In the data rows, zero lies at 4.5, halfway between 4 and 5.
Here are some numbered points:
[5 6 5 5 3 5 3 2 5 5 5 5 4 6 5 6 4 3 4 4 3 3 6] 0
[9 9 5 4 7 8 3 7 6 7 6 6 9 9 9 6 3 0 3 3 0 2 4] 1
[5 6 6 4 4 4 3 5 2 5 5 3 4 4 3 4 6 6 5 4 4 4 4] 2
[4 3 5 6 3 4 2 8 4 2 9 1 7 5 4 4 4 0 6 4 1 8 3] 3
[5 6 4 4 4 5 3 5 6 5 5 4 7 4 5 6 3 2 3 5 1 3 5] 4
[5 6 6 4 5 5 6 5 6 5 1 5 5 4 5 4 5 7 3 5 6 4 4] 5
[3 5 3 2 5 8 3 9 9 4 3 8 8 3 5 5 0 3 2 6 2 6 3] 6
[7 4 5 5 6 4 8 5 4 7 2 5 4 0 5 2 7 9 1 5 8 4 6] 7
[4 4 5 4 4 3 5 5 4 5 4 3 3 5 4 4 5 6 3 4 5 5 5] 8
[4 6 7 5 4 4 7 6 6 5 2 3 2 5 3 4 4 6 3 6 6 3 5] 9
[8 6 1 5 6 4 8 3 4 6 3 2 2 4 4 2 9 8 5 3 5 3 6] 10
[5 5 4 7 3 6 4 2 2 5 5 5 5 6 6 5 2 2 4 2 4 4 3] 11
[5 6 6 6 6 6 2 6 4 4 7 5 7 7 6 9 1 0 5 1 1 7 2] 12
[3 4 4 5 4 3 5 6 5 4 4 4 5 5 4 5 4 5 2 3 4 4 4] 13
[6 5 4 3 5 5 6 2 5 5 3 5 4 6 5 3 7 7 6 5 8 4 5] 14
[4 4 5 6 4 4 4 3 3 5 5 5 4 3 4 5 3 6 4 6 5 4 4] 15
[5 7 6 4 4 5 5 6 5 5 0 5 5 3 4 5 6 8 2 5 5 5 3] 16
[4 4 5 7 4 4 5 6 7 3 5 5 8 4 5 4 3 4 4 5 6 4 3] 17
[2 4 5 5 5 3 6 5 5 4 4 4 2 6 4 3 5 3 3 4 6 6 5] 18
New points follow, each followed by the numbers of its three nearest points above by angle, nearest first.
[3 4 5 5 6 3 5 5 5 4 4 4 3 5 4 3 4 2 4 4 5 6 5] 18 8 3
[4 3 2 6 6 4 6 2 4 5 3 4 2 4 2 4 8 6 5 2 5 5 6] 10 14 8
[0 2 6 5 7 3 7 7 6 3 3 5 0 6 4 2 3 0 3 3 7 9 4] 18 8 13
[1 4 8 3 2 6 5 4 8 0 4 6 2 7 5 8 0 0 3 9 4 0 6] 0 4 6
[6 4 5 5 5 5 6 5 4 6 3 5 4 3 5 4 5 6 4 5 6 4 5] 7 5 16
[6 5 3 1 5 5 6 2 5 5 3 5 5 6 5 4 9 8 7 4 8 5 4] 14 10 5
[5 5 4 2 4 5 5 6 6 4 4 4 3 7 5 4 5 3 6 5 4 4 5] 1 14 18
[4 4 6 4 4 5 5 4 5 3 5 5 4 5 5 5 4 3 4 5 5 3 5] 0 18 17
[4 4 3 3 5 5 3 5 5 5 5 4 6 4 5 4 4 5 4 4 4 5 4] 6 4 3
[6 7 6 4 2 4 2 5 1 4 6 2 5 3 3 4 6 7 5 4 4 4 3] 2 15 16
[7 8 7 5 4 2 5 6 5 6 3 2 3 6 4 4 5 4 5 5 5 4 5] 9 2 8
[6 7 6 4 4 4 2 4 1 5 6 2 5 4 4 5 6 6 6 4 3 5 4] 2 3 12
[6 8 6 4 3 4 1 4 0 5 6 2 4 4 3 5 7 7 6 5 4 4 4] 2 15 10
[7 5 3 0 6 5 7 0 5 6 1 5 4 8 4 3 9 9 9 3 9 5 4] 14 10 5
[2 4 5 5 6 4 5 6 5 4 5 4 3 6 4 3 5 1 5 4 5 6 5] 18 3 12
[5 5 5 5 3 5 3 2 5 5 5 5 4 5 5 6 4 3 5 5 4 3 6] 0 11 4
[5 6 5 4 3 4 2 5 2 4 6 4 4 4 4 5 5 6 5 5 4 4 4] 2 15 3
[2 3 5 4 6 4 6 6 7 4 4 5 3 5 4 2 3 1 2 5 6 7 4] 18 6 13
[7 8 5 4 3 5 2 4 0 6 6 1 4 4 3 4 8 8 6 3 4 5 3] 2 10 8
[5 4 4 3 5 4 6 2 4 5 3 4 4 6 4 4 7 7 7 4 7 5 4] 14 10 7
[5 5 4 6 4 4 5 5 4 5 5 4 5 4 4 4 5 7 3 6 5 3 5] 7 15 10
[0 5 9 3 1 8 5 4 9 0 4 8 2 8 8 8 1 0 4 8 6 0 7] 0 6 9
